Every row has a hidden score. How much higher is the second row's score than the first row's in each pair? 7 means about the same, 15 much higher and 0 much lower.
[-0.6  0.2 -0.9 -0.2 -0.5 -1.4 -1.4  0.5]
[ 0.7 -0.6 -1.7 -0.4 -0.4  0.6  0.7  0.4] ~ 4
[ 0.2 -1.1 -1.1 -0.3 -0.5  1.3 -1.4  0.9]
[-0.9  1.1  0.4 -0.3 -0.7  0.1  0.4  0.5] ~ 13
[ 0.4 -0.8  0.   0.2  2.4  1.1  0.  -0.3]
[-0.5  0.6  1.2 -0.3 -0.6  0.4  0.2 -0.5] ~ 6
[-0.1  2.3 -0.4 -0.5 -0.5 -0.1 -1.   0.7]
[-0.5  0.1  0.2 -0.2 -0.7 -1.8 -0.5  1.1] ~ 0
[-0.6 -0.2 -1.2 -0.6 -0.7 -0.7  0.3  0.5]
[-1.2  1.2 -0.1 -0.4 -0.4 -0.2 -0.1  0.9] ~ 14
[-0.1 -0.3 -0.3 -0.7 -0.6 -0.9  3.1  0.9]
[-1.2  0.5  0.6 -0.7 -0.8 -0.7  0.9  0.7] ~ 11
[-0.4  0.7 -0.5 -0.4 -0.9  1.3 -0.3  1.2]
[ 0.   0.  -0.7  0.1  2.4  1.1  1.6 -2.9] ~ 8
[-0.7 -1.2  0.7 -0.1 -0.3  0.5  1.1  1.1]
[ 0.5 -1.1  1.4 -0.4 -0.8  0.4  1.   0.8] ~ 8
[ 0.1 -1.  -0.9 -0.6 -0.5 -0.4  0.2  0.7]
[-1.  -0.1 -0.8  3.4 -0.8 -0.2  0.   0. ] ~ 6
[-0.5  1.9 -1.  -0.5 -0.2 -0.6  0.6 -2.2]
[-0.4 -0.7  0.   1.4  1.2  0.   1.  -0.9] ~ 3
[-0.6 -0.3 -2.4  3.6 -0.8 -1.3 -0.2  0.3]
[-0.9  0.3  0.1 -0.5 -0.5  0.2 -0.4  1.1] ~ 15
[-0.4  0.7 -0.2 -0.3 -0.6  0.3 -0.7  0.7]
[-0.1  1.   0.1 -0.5  0.6 -1.1 -0.1 -2.2] ~ 9
[ 0.8 -0.7  0.2  0.   2.3 -1.3  0.6 -0.2]
[ 1.4 -1.1 -0.4 -0.5  2.5 -0.1  1.   0.5] ~ 6
[ 0.2  0.  -0.7 -0.2 -0.7 -0.6  0.5  0.1]
[-0.4  1.1  2.  -0.2 -0.5  0.4  1.2 -1.1] ~ 14
[-0.2  0.2 -2.2 -0.6 -0.8 -0.2 -0.4  1.2]
[-0.5  0.1 -1.2 -0.5 -0.7 -0.2  0.8  1.3] ~ 7
[ 0.4 -0.5  1.  -0.3 -0.2  0.9 -0.8 -0.1]
[-1.  -0.4 -0.7  1.6  1.  -3.   2.1 -1.3] ~ 1
[ 2.7 -0.9  0.7 -0.4  1.9 -0.4  0.2 -0.8]
[-0.5  0.5  0.2  3.9 -0.7 -0.1 -0.9 -0.2] ~ 2
[-0.7  0.7 -2.7  2.5  0.2  0.6  0.3 -1.4]
[-1.1  0.5 -0.6 -0.5 -0.9 -0.5 -0.4  1.3] ~ 10
[-0.1 -1.2  1.2 -0.3 -0.6  1.2 -0.9  1.2]
[ 1.1 -0.5 -2.8  0.4  3.2  0.7  0.1 -0.7] ~ 9
[-0.9 -0.5 -0.6  0.1 -0.8 -1.4  1.4  1.4]
[-0.3  0.1  0.4  2.   0.3 -0.5 -1.4 -1.6] ~ 13
[-0.4  1.3  0.4 -0.5 -0.9 -0.7 -0.3  0.9]
[ 0.9 -1.1  0.4 -0.5 -0.7  0.5  0.4  1.3] ~ 1
[-0.9 -0.7 -0.1 -0.4 -0.9 -0.7 -1.5  1.2]
[-0.1  0.5 -1.3 -0.7 -0.4  0.5  0.8  0.7] ~ 9
[-0.8  0.9 -0.5 -0.4 -0.8  0.   0.1  1.4]
[ 0.4 -0.3  0.7 -0.6 -0.7 -1.3  0.6  0.2] ~ 5
[-0.2 -0.6 -1.4 -0.4 -0.4  0.  -0.9  1. ]
[ 0.  -0.3  0.6 -0.4 -0.1 -0.1 -0.4  0.1] ~ 11
[ 1.6 -1.4 -1.3 -0.6 -0.6  0.1 -1.2  1.3]
[-0.4 -0.9  0.2 -0.5 -0.9 -0.3 -2.8  1.3] ~ 10
[-0.7  1.  -1.6 -0.1 -0.7  1.5 -0.8 -1. ]
[ 0.3 -0.1  0.1 -0.4  0.7  0.8 -0.3 -1.2] ~ 9
[-0.4  1.  -0.1 -0.8 -0.5  0.4  0.6  0.4]
[ 0.1 -0.7 -1.   2.1  0.4  0.4 -1.4 -0.4] ~ 2
[-0.7  0.1 -1.4 -0.6 -0.8 -2.2 -1.4  0.4]
[-0.8  2.6  2.3 -0.2 -0.6 -1.3 -0.2 -1.2] ~ 15
[-0.8 -0.3 -1.1 -0.5 -0.2 -0.8 -0.6  0.8]
[ 0.3 -0.1  2.  -0.5  0.1  1.8  2.2 -0.6] ~ 12
[-0.7  0.4 -1.5 -0.6 -0.9  0.6  0.2 -0.5]
[-0.4 -0.7  0.5 -0.4 -0.7  0.9 -0.8  1.2] ~ 9
[ 1.9 -0.4  0.2 -0.6  1.6 -0.1 -0.6 -1.1]
[-0.9  0.1  0.5 -0.6 -0.8 -0.3 -0.9  0.1] ~ 3
[-0.6 -0.6  0.1  1.2  0.8  0.3 -1.  -0.8]
[-0.3 -0.8 -2.8 -0.5 -0.6 -0.4 -0.7  0.5] ~ 0
[ 2.1 -1.2  0.3 -0.4  0.1 -0.4 -0.8  0.5]
[-0.5  0.9 -0.1 -0.4 -0.7 -0.4  0.1  0. ] ~ 9
[-0.2  0.8  1.1 -0.3 -0.8 -0.7  0.1  0.8]
[ 2.  -1.  -0.3  0.   3.   1.   1.2 -0.6] ~ 8
[-0.4  0.5 -1.  -0.5 -0.7  1.2 -0.8  1.2]
[-0.7  0.5  0.7 -0.6  0.1 -0.2 -0.3 -1. ] ~ 9
[-0.1  0.2  0.3 -0.7 -0.6  0.4  1.2 -0.4]
[-0.3 -0.7 -1.4  1.6  1.1  1.4 -0.5 -0.5] ~ 6
[-0.6  0.   0.6 -0.2 -0.7 -1.4  0.7  1.1]
[-0.4  0.   0.  -0.7 -0.6  1.1  0.8  0.9] ~ 7
[ 0.1 -1.3 -1.4 -0.4 -0.7 -0.2 -0.6  1. ]
[-0.2  0.8 -0.2  0.2 -0.9 -0.5 -0.7 -0.6] ~ 13
[-0.1 -0.7  0.1 -0.5 -0.7  0.3 -0.9  0.7]
[ 0.3  0.3  0.7 -0.2 -0.1  1.7  1.  -1. ] ~ 10
[ 0.2  0.2 -1.2 -0.7 -0.6 -0.8 -0.3 -0.4]
[-0.1 -1.3  0.9 -0.5 -0.6  1.1  0.2  1.1] ~ 7
[-0.2 -0.9 -1.4  1.6  0.1  0.3  0.1  0.1]
[ 0.7 -0.5 -0.8 -0.6  0.6  1.4  0.2 -0.6] ~ 12
[-0.6  2.8  0.9 -0.4 -0.9  0.8  0.6  0.4]
[-0.6  0.3  1.5 -0.5 -0.7 -0.5 -0.8  0.3] ~ 2
[-1.2  0.4  0.3 -0.6 -0.7 -0.7  0.3  0.2]
[ 0.9 -1.   0.   0.1  2.4  0.3 -2.4  0.1] ~ 12
[ 0.1 -0.3  0.5 -0.5 -0.3  0.1  1.  -0.1]
[-0.7  1.4 -1.6 -0.5 -0.6 -0.2  0.  -0.3] ~ 8
[ 2.3 -0.9 -0.3 -0.2  3.4 -1.1  0.4 -0.6]
[ 0.4 -1.1  1.8 -0.7 -0.3 -0.3  0.7  0.8] ~ 2
[-0.3 -0.7 -1.5  1.8  0.2  0.1  0.  -0.4]
[-0.7 -0.6  0.2  1.1  1.7  0.1  0.7 -0.8] ~ 12
[-0.7 -1.2  1.8 -0.6 -0.6 -0.8 -0.8  1.3]
[-0.8  0.3 -0.9 -0.6 -0.6  1.1 -0.3 -0.2] ~ 7
[-0.9  2.5 -0.6 -0.3 -0.1  0.3  0.  -1.1]
[ 0.   0.3 -0.3 -0.7 -0.5 -0.3 -1.1  0.3] ~ 2
[ 0.  -0.6 -2.1 -0.7 -0.5 -0.3 -0.2  0.5]
[ 3.  -1.2  1.2 -0.7  0.2  1.3  0.1  1.3] ~ 14
[-0.1  1.3 -0.7 -0.4 -0.8 -1.   1.3 -0.1]
[ 1.2 -0.6  0.  -0.3 -0.2  0.5 -0.2 -0.1] ~ 6
[-0.7  1.9 -0.6 -0.5  0.4 -0.1  0.7 -3.5]
[-0.2 -0.1 -2.6 -0.7 -0.8  0.4  1.4  0.5] ~ 0
[-0.6  0.5  0.2 -0.2 -0.9 -0.8  1.3  0.7]
[ 1.  -0.5 -0.3 -0.5  0.3  1.1 -2.2 -0.5] ~ 9
[-0.3  0.3  1.  -0.7 -0.7 -0.9 -1.   0.9]
[ 3.4 -1.2  2.2 -0.4  3.4  0.7  0.3  0.2] ~ 14
[-0.1 -0.1  0.3 -0.5 -0.8  0.1  0.2  0.7]
[ 0.2 -0.4 -0.4 -0.6 -0.4  0.  -1.5 -0.3] ~ 7
[-0.2 -0.9  0.2 -0.3 -0.5  2.7 -1.   0.7]
[-0.6 -0.4 -1.1  1.7  0.8  0.2  0.8 -1.3] ~ 5
[ 0.   0.3 -2.2 -0.5 -0.7  1.7 -0.6 -0.4]
[-0.6 -1.  -0.6  1.1  1.3  0.2  1.8 -0.3] ~ 6
[-0.2  0.4  1.5 -0.1  0.1  0.3  0.7 -0.9]
[-0.5  0.   0.6 -0.4 -0.6  0.6  1.2  0.6] ~ 4
[-0.6  0.   1.7  1.8  0.8 -0.5 -0.4 -1.7]
[-0.3  1.  -0.2 -0.7 -1.   0.6 -4.2  1.1] ~ 9
[ 0.6 -1.3  0.6 -0.6 -0.5  0.7 -1.5  1.1]
[-0.5  0.2  0.2 -0.6 -0.6  0.8  0.   0.9] ~ 9
[-0.6 -0.7 -1.   1.5  1.4 -0.7 -0.5 -1.1]
[-0.6 -0.4  0.1  2.   0.6 -1.8 -0.6 -0.7] ~ 7
[-0.3  0.3 -0.8  1.1  1.1 -1.2 -1.1 -2.8]
[-0.8  0.7 -0.2 -0.4 -0.7 -0.6  0.3  0.1] ~ 7
[-0.2  1.   0.3 -0.5 -0.7  0.2 -3.9  1.3]
[-0.5 -0.7 -1.   1.3  1.6  0.1  0.3 -0.8] ~ 0
[-0.7  0.5 -0.2 -0.5 -0.6  1.3  0.1  0.3]
[ 1.7 -1.1  1.2 -0.5 -0.6 -0.1 -0.8  1.1] ~ 6
[ 0.7 -1.2  2.4 -0.8 -0.6 -0.3  0.9  0.8]
[-0.8 -1.  -0.9  2.   0.3 -0.4  2.9  0.1] ~ 1
[ 0.8 -0.3 -0.8 -0.2  1.1 -1.9 -0.4 -1. ]
[-0.6 -0.6 -0.1  1.3  1.6  0.5 -1.4 -1.1] ~ 8
[-0.5  2.   0.3 -0.5 -0.7 -0.6 -0.3  0.3]
[-1.2  1.6  1.9 -0.5 -0.9  0.   0.7  1.2] ~ 7
[-0.8  2.4  1.6 -0.7 -0.2  0.8  0.5  0.8]
[-0.4 -0.7  0.2  1.7  0.6 -0.1 -0.1 -0.3] ~ 0
[-0.6  1.4  1.3 -0.2 -0.4  2.  -0.3 -0.3]
[-1.  -1.  -1.6  0.  -0.9 -1.6  0.6  1.4] ~ 0
[ 0.6 -0.9 -1.1 -0.4 -0.1  0.5 -0.5  0.3]
[-0.7 -1.2  0.  -0.2 -0.7  0.6  0.   1.2] ~ 6
[-0.4  0.6 -0.9  2.9 -0.5 -1.4 -0.1 -0.4]
[-0.5 -0.1  0.3 -0.5 -0.6 -0.4 -1.8  0.8] ~ 11
[-0.9  0.1  1.  -0.4 -0.9 -0.7  0.7 -0.1]
[-0.4  1.1  0.7 -0.8 -0.7  0.4  0.7 -0.8] ~ 10
[-0.6  0.9  0.2 -0.5 -0.8  0.  -1.5  1. ]
[ 0.1 -1.1  2.  -0.8 -0.5 -0.1  0.2  0.9] ~ 4
[ 0.  -0.8  1.8  0.7  2.1 -0.3 -0.6 -1.1]
[-0.2 -0.7 -0.1  1.9  0.   0.1  0.6 -0.2] ~ 0
[-0.3  0.7  0.5 -0.4  1.3  1.6  0.1 -3.4]
[ 0.7 -0.2  0.  -0.2  0.9  0.8 -1.1 -0.8] ~ 5
[-0.5  0.9 -1.1 -0.6 -0.4  0.4  0.5  0.6]
[ 3.  -1.1  0.8 -0.3  3.1 -0.2  0.9  0.5] ~ 12
[-0.5 -0.5 -1.8 -0.4 -0.8  0.4  0.2  0.7]
[ 0.4 -0.8 -0.6 -0.5 -0.8 -1.   0.1  0.7] ~ 8
[-0.6 -1.2  0.5 -0.6 -0.6 -0.1 -1.3  1.1]
[ 0.3 -0.6  0.9  0.4  2.8 -1.1 -1.6 -1.6] ~ 15
[ 1.6 -1.2  1.4 -0.6 -0.2  0.7  0.4  0.7]
[-0.5 -0.4 -1.3  0.7  1.8 -1.6  0.5 -1. ] ~ 6
[ 0.3 -0.4 -0.9 -0.4 -0.8  0.7 -3.2  0.4]
[-0.6  0.4 -0.7 -0.7 -0.7  0.3 -0.3  0.5] ~ 7
[-0.2 -0.8  1.  -0.3 -0.7  0.2 -0.7  0.9]
[-1.2 -0.9 -0.1  2.2  0.1 -0.1  0.2 -0.1] ~ 4
[ 0.8  0.2  0.  -0.6  0.6  0.4  2.  -1.1]
[-0.2 -0.4  0.3  1.2  1.6 -0.3  3.1 -1. ] ~ 5
[-0.3  1.9 -2.2 -0.2 -0.4 -0.7  1.6  1.3]
[-0.9  3.7 -0.5 -0.2 -0.7 -0.8  1.1 -2.2] ~ 12
[-0.8  1.9  0.3 -0.4 -0.5  1.1  0.4 -0.5]
[-0.6 -0.7 -0.4  2.2  0.2 -0.9  1.5  0. ] ~ 0
[-0.6  0.9  1.7 -0.5 -0.5 -0.1 -1.5 -1.2]
[-0.8  1.1 -0.2 -0.6 -0.8 -1.4 -0.3  1.1] ~ 4
[-0.5  1.1  0.1 -0.5 -0.3  0.3 -0.9 -1.3]
[ 0.  -0.7  0.9 -0.4 -0.7 -1.3 -0.4  0.2] ~ 2
[-0.1  0.5 -0.2 -0.4  0.1  1.3 -0.1 -1.3]
[-0.5  1.6  0.  -0.3 -0.7 -3.   0.1 -1. ] ~ 7
[ 0.2 -0.3 -1.5 -0.5 -0.6  0.8  0.4  0.1]
[-0.4  0.2  0.2 -0.1 -0.5  0.8 -1.   0.3] ~ 12
[-0.7  0.3 -0.7  4.  -0.7 -0.5 -1.4 -0.2]
[-0.5 -0.4  0.9 -0.6 -0.5 -0.9 -0.3  0.8] ~ 10
[-0.8  0.3 -1.1 -0.6 -0.9  0.2 -0.1  0.3]
[ 2.9 -1.1 -0.4 -0.3  0.9  0.   1.1  0.4] ~ 8
[-0.6 -0.3  1.3  0.9  2.2 -1.3 -4.1 -1.9]
[ 0.1 -1.4  1.1 -0.7 -0.8 -0.4  0.7  1.2] ~ 0
[-0.8 -0.2 -0.2 -0.6 -0.7 -0.4  0.1  0.8]
[-0.1  1.8  1.5 -0.4  0.1  2.1 -0.5 -2.7] ~ 15
[ 0.   1.8  0.3 -0.7 -0.8 -0.3 -0.2  1. ]
[-0.9  2.5 -1.  -0.2 -0.8  0.8 -0.4 -1. ] ~ 6
[-0.4 -1.4 -1.8 -0.5 -0.6  0.6 -0.7  1.3]
[ 2.7 -1.2 -0.2 -0.5  3.   1.3  0.9  0.4] ~ 15
[-0.7 -0.1  0.  -0.6 -0.7  0.2 -0.1  0.8]
[-0.5 -0.4 -0.5 -0.6 -0.5  0.3  0.8  1.4] ~ 6
[-1.2  1.3 -0.6 -0.5  0.  -0.5  1.9 -2.3]
[-0.5  0.9  0.8 -0.7 -0.6  0.5 -0.1 -0.5] ~ 10
[-0.8 -0.6 -0.3  2.1  0.4 -0.8  1.1 -0.7]
[-0.1  2.5 -0.3 -0.4 -0.8 -1.5  1.4 -0.5] ~ 15
[ 0.8  0.4 -0.4 -0.9  0.7  0.1 -0.1 -1.6]
[-0.2 -1.1  0.5 -0.7 -0.7  1.4 -0.1  1.1] ~ 2
[ 0.1 -0.1 -0.8 -0.3  0.1 -1.4 -0.1 -0.7]
[ 0.9 -0.9  1.3 -0.7  0.3  0.5  0.   0.1] ~ 10
[-0.2 -0.4  1.1  2.   0.6  0.6 -0.6 -0.8]
[ 3.8 -1.   0.6 -0.4  1.3  1.1 -1.2  0.5] ~ 10
[-0.9 -0.9 -0.8  1.6  0.5 -0.8 -2.  -0.4]
[-0.4  1.1  1.6 -0.3  0.5  1.1  0.4 -2.2] ~ 15
[-0.2  0.2  0.3  0.1 -0.9  1.5 -0.6  0.4]
[-0.6 -0.5 -0.4  1.4  1.3  0.2  0.5 -1.7] ~ 5
[-0.9  0.9  0.7 -0.6 -0.7  0.1 -0.8  0.8]
[ 2.  -1.3  1.1  0.   2.5  1.1 -0.1  0.9] ~ 9
[-0.7  1.4  0.9 -0.6 -0.7  0.6 -2.8  0.5]
[-0.5 -0.6  0.6  2.7  0.1 -1.3  0.9 -0.3] ~ 0
[-0.6 -1.  -0.7 -0.5 -0.4  0.8 -0.6  1.2]
[-0.3 -0.7  0.1 -0.8 -0.8  0.3  0.3  1.3] ~ 8
[-0.5 -0.2 -0.2  1.8  0.9  0.1 -1.1 -1.2]
[-1.   2.6  0.4 -0.3 -0.7 -0.2  0.9 -0.2] ~ 12
[-0.9 -0.5  0.8  1.1  1.6 -0.2 -0.2 -1. ]
[-1.1  0.7 -1.  -0.3 -0.7 -0.6 -0.6  0. ] ~ 4
[-0.6 -0.6  1.3 -0.4 -0.5  1.6  0.1  1.1]
[-0.7  2.1 -1.5 -0.5 -0.5  0.6 -0.6  0.9] ~ 11
[-1.1 -0.3 -0.5  3.1 -0.5  0.8  1.  -0.2]
[ 1.4 -1.2  2.5 -0.4 -0.2 -0.4  0.   0.8] ~ 13
[-0.6  1.7  0.1 -0.4 -0.5 -0.7 -1.3 -0.8]
[-0.6  0.2 -0.9 -0.4 -0.5 -0.2 -0.4 -0.3] ~ 1
[-0.9 -0.5 -1.3  1.5  0.8 -0.2  0.5 -0.7]
[-0.4  0.4  0.9  1.2  1.5  0.5  0.7 -3.5] ~ 13
[-0.4  0.9  2.2 -0.4 -0.6 -0.5  0.9  0.7]
[-0.6 -1.  -0.2  1.   1.1 -0.8 -0.4 -0.2] ~ 1
[-0.5  0.6 -0.1 -0.6 -0.6 -0.9  0.6  0.8]
[-0.2 -1.   0.5  1.1  0.9 -0.4  0.6 -0.1] ~ 5
[-0.4  0.2  2.  -0.8 -0.6  0.9 -0.3  1.1]
[-0.8 -0.1 -0.9  3.5 -0.7 -0.4  0.5  0. ] ~ 0
[ 0.6 -1.1 -0.6 -0.7 -0.6  0.  -0.4  0.9]
[ 2.4 -1.1  0.7 -0.9  0.3 -0.8 -0.6  0.8] ~ 12
[ 0.8  0.  -1.2 -0.6  0.3 -0.7 -0.3 -0.7]
[-0.2  1.   0.7 -0.3  0.2  0.  -0.2 -2. ] ~ 11
[ 0.6 -0.7 -0.3 -0.4  0.1 -0.1 -2.1  0. ]
[-0.3 -0.4 -2.9  2.6  0.1 -0.8  0.5 -0.3] ~ 0
[-0.5  0.5  1.4 -0.5  0.1 -2.6 -0.7 -1.6]
[-1.1  1.2  0.3 -0.8 -0.3  0.8  0.1  1.1] ~ 8
[-0.9  0.2  0.1  4.  -0.8  0.2 -1.2  0.2]
[ 0.   0.2 -0.8 -0.5 -1.   1.7  0.1  0.6] ~ 8
[-0.4 -0.2  0.9  0.1 -0.6  0.2 -0.9  1.3]
[-0.8 -0.8 -0.8  1.8 -0.1  1.3 -0.7  0.3] ~ 2
[ 1.4  0.2  0.  -0.4  1.4 -2.5  1.6 -1.5]
[-0.7 -0.5 -0.1  0.9  1.6  0.2  0.8 -1.1] ~ 5
[ 2.2 -1.   0.6 -0.5  1.5  0.3  1.9 -0.6]
[ 0.6  0.4  0.4 -0.8  0.9 -1.4 -0.6 -1.9] ~ 9
[-0.1  0.4  0.5 -0.5 -1.  -1.   0.9  0.5]
[-1.   0.3 -0.7 -0.4 -0.9  1.6 -0.4 -0.2] ~ 6
[-0.5 -0.7  0.1  1.7  0.8 -0.3 -0.2 -0.5]
[-0.9 -0.7 -0.6  1.   0.9  1.2  1.1 -0.3] ~ 6
[ 2.9 -1.1 -0.8 -0.4  2.3  1.2 -0.1  0.7]
[ 1.3 -0.7  0.3  0.3  3.1 -0.2 -0.5 -0.8] ~ 9
[-0.1 -0.6 -0.7 -0.6 -0.7  0.9  0.4  0.4]
[-0.2 -0.9 -1.2  0.6  1.5  0.   1.6 -0.1] ~ 8
[ 0.3 -0.5 -0.4 -0.1 -0.4 -1.5  0.7  0.4]
[-0.6 -0.6 -0.5  3.  -0.7  0.1 -0.5  0.5] ~ 5
[-0.5 -0.1 -1.6 -0.7 -0.7  1.  -0.9  1.1]
[ 1.8 -1.1  1.1  0.  -0.1 -1.   0.4  0.5] ~ 8
[-0.6 -0.9  1.7  2.4 -0.4  1.1  0.5  0.3]
[-0.1 -1.  -0.1 -0.5 -0.8 -0.5  0.8  1.2] ~ 5
[-0.1 -0.7 -0.6 -0.2 -0.4  1.1  0.   1.1]
[ 0.   1.6 -1.5 -0.2 -0.2  1.   0.6 -1.2] ~ 11
[-0.5  0.2  0.2 -0.2 -1.  -1.7  0.1  1.1]
[-0.8  0.4  0.3 -0.5 -0.7  0.5 -0.5  0.8] ~ 10
[ 1.1 -0.5  0.2 -0.3  0.  -0.2  0.4 -0.4]
[ 1.7 -1.2  0.9 -0.3  0.2 -2.1 -1.5  0.3] ~ 8
[-0.8 -0.6 -0.8  1.8  0.4  0.6 -1.  -0.1]
[-0.5  0.1  1.   3.3  0.1  0.3 -0.2 -0.9] ~ 9
[-0.8  1.8  0.8 -0.5 -0.8  0.1 -0.8  0.9]
[ 1.2 -0.4  0.9 -0.8  0.2 -0.7 -0.3 -0.2] ~ 3
[-0.8  1.4  0.1 -0.6 -0.5 -2.7 -1.   1.1]
[-0.2 -0.5  1.  -0.4 -0.8 -2.3 -0.5  0.4] ~ 2
[-0.7  1.  -1.5 -0.5 -0.8 -1.   1.3  0.6]
[-0.3 -0.9  0.9  0.9  0.9 -1.5 -1.6 -0.4] ~ 9
[ 0.4 -1.3 -0.1 -0.7 -0.5 -0.3  0.5  1.2]
[ 0.7 -0.7 -0.9 -0.5 -0.2 -0.3 -1.6  0.3] ~ 9
[-0.7 -0.5 -1.5  1.3  1.3 -0.6  0.  -1.3]
[ 2.1 -1.3 -0.2 -0.3  2.8  1.3 -0.3  0.5] ~ 14
[-1.  -0.4  1.6  2.2  0.8 -0.8 -0.9 -0.9]
[-0.8  0.8  1.4 -0.6 -0.7  0.5 -0.7  0.9] ~ 10
[ 0.5 -1.   0.3  0.6  1.9 -0.4  0.3  0.2]
[-0.7  1.3 -0.5 -0.3 -0.6 -1.5  0.3  1.2] ~ 7
[-0.3 -0.1  1.2 -0.5 -0.7  0.9 -0.3  0.5]
[-0.5  0.2 -1.8 -0.4 -0.7  0.6  0.4  1.3] ~ 3
[ 0.2  0.5  0.  -0.5  0.3 -0.8  0.  -1.5]
[-0.2  2.4 -1.8 -0.6 -0.8  0.6 -1.   0.2] ~ 10
[ 1.5 -1.3  1.9 -0.5  0.4 -1.3 -1.2  0.2]
[-0.6  0.3 -0.5  2.4  0.  -0.1  0.3 -1.2] ~ 3
[-0.7 -0.2 -0.2  1.5  2.2  0.  -0.5 -1.9]
[-0.1  0.2  0.2 -0.5 -0.7 -1.  -0.2  0.9] ~ 5
[ 0.   0.6 -0.1 -0.5 -0.6 -0.1  0.7 -0.1]
[ 1.2 -0.8 -1.1 -0.3 -0.1  2.8 -0.4  0.2] ~ 5
[-0.5  0.   1.1  2.9 -0.8  0.8  1.2 -0.3]
[ 0.9 -0.3 -0.2 -0.6  0.2  1.8 -0.4 -0.6] ~ 10
[-0.1  0.8 -0.8 -0.4 -0.5  0.6  2.3  0. ]
[-0.5  0.3 -0.2 -0.9 -0.9  1.2 -0.1  0.9] ~ 8
[-0.6  0.2  0.7  0.4  2.4  1.4 -1.1 -3. ]
[-0.7  1.1  0.  -0.2 -0.7  0.4  0.8 -0.5] ~ 2
[ 0.1 -1.1  1.7 -0.2 -0.5 -0.3 -0.3  0.9]
[-0.5  1.4 -0.2 -0.5 -0.4  0.7 -0.1  1. ] ~ 12
[ 1.8 -0.3 -0.6 -0.7  1.5  0.2 -0.6 -0.9]
[-0.7  1.   0.6 -0.4 -0.6  0.   0.4 -1.1] ~ 6
[ 2.  -1.1 -1.2 -0.1  2.3  2.7 -1.8  0.6]
[-0.5 -0.3 -0.9  3.4 -0.9 -1.1  0.4  0.1] ~ 0
[ 3.8 -1.1  0.4 -0.4  0.9  0.4 -0.6  0.7]
[-0.3 -0.2 -2.1  0.2  2.6 -1.4  0.8 -2.8] ~ 4
[-0.9  0.   0.5  2.9  0.   0.  -1.2 -0.9]
[-0.7 -0.1 -1.3 -0.4 -0.4  0.5  0.2  0.2] ~ 5
[-0.6  0.9  1.4 -0.5 -0.6 -1.5  2.1  0. ]
[-0.8  0.1 -0.3 -0.7 -0.8  0.3 -0.8  0.8] ~ 5
[-0.3  0.4 -1.2 -0.4 -0.5 -1.2  2.2 -0.3]
[ 0.1 -1.2 -0.6 -0.3 -0.7 -1.3  1.   1. ] ~ 4
[-0.3  2.3  0.1 -0.6 -0.5  0.7  0.2  0.5]
[-1.  -0.9  0.1  1.5  0.6 -0.3 -0.3 -0.6] ~ 0
[-0.6  0.9  0.6 -0.4 -0.5  0.1 -0.4  1.3]
[ 0.7 -1.2  0.6 -0.7 -0.8 -1.2  0.3  1.2] ~ 0
[-0.8  1.4  1.2 -0.1 -0.2  0.   1.5 -1.7]
[-0.3 -0.5  1.3 -0.7 -0.6  1.7  0.3  0.1] ~ 4
[ 0.8 -1.  -0.8 -0.2 -0.2  1.3  0.   0.3]
[ 0.3 -0.9 -1.1 -0.6 -0.7  0.   0.5  0.7] ~ 5
[-0.7 -0.1 -0.5 -0.4 -0.7 -2.7 -2.3  0.4]
[ 0.1 -0.8 -0.5  1.7  0.6 -0.2  0.5  0. ] ~ 6
[-1.   1.7 -1.  -0.7 -0.4  1.8 -0.6 -0.8]
[-0.4  0.3  0.5 -0.5 -0.6 -0.2 -1.9  0.7] ~ 6
[-0.3 -0.2 -0.6 -0.7 -0.7  0.1 -1.   0.8]
[ 2.1 -0.9  0.5 -0.5  3.  -1.3 -0.3  0. ] ~ 14
[ 0.6 -1.3  1.5  0.  -0.5 -0.6  0.1  0.5]
[-0.9  2.2 -0.8 -0.3  0.1 -0.8  0.2 -4. ] ~ 12
[ 0.1  0.4 -0.9 -0.5  0.5  0.9  0.4 -1.3]
[-0.5  2.   0.8 -0.2 -0.8  0.9 -2.2  0.9] ~ 14
[-0.2 -0.3  0.  -0.6  0.2  0.9  0.9 -0.4]
[-1.  -0.2  3.2  2.2  0.8 -0.7 -0.6 -1.1] ~ 12
[ 0.  -1.1  0.5 -0.3 -0.8 -0.5  0.5  0.8]
[ 0.5 -0.7 -0.9  0.4  2.1 -1.2  0.2 -0.1] ~ 11
[ 0.2  0.5  0.8 -0.4 -0.4  0.2 -0.9 -0.5]
[-1.  -0.5 -1.3  1.8  0.   1.  -0.5  0. ] ~ 0
[ 0.  -0.2  1.7 -0.6 -0.3  0.   0.6  0.2]
[-0.2 -0.9  0.   0.5  1.3  1.7  0.4  0.1] ~ 6
[ 0.7 -1.   0.5 -0.3 -0.8  1.6 -2.2  0.6]
[-0.9  1.6  1.4 -0.5 -0.9  0.9  1.   0. ] ~ 12
[-0.4 -0.8 -0.1  1.   1.7  0.1  1.2 -0.7]
[-0.8  0.   0.9 -0.3 -0.9 -0.3  0.7  0.2] ~ 7
[-1.1 -0.1  0.7  1.3  1.1  0.7  0.3 -1.9]
[-0.3 -1.2  1.9 -0.5 -0.6 -0.6  1.3  1.2] ~ 4
[-0.7  0.1  0.3 -0.5 -0.5  0.8  1.6  0.7]
[ 0.   0.1  0.2 -0.5 -0.6 -0.1 -0.7 -0.3] ~ 8
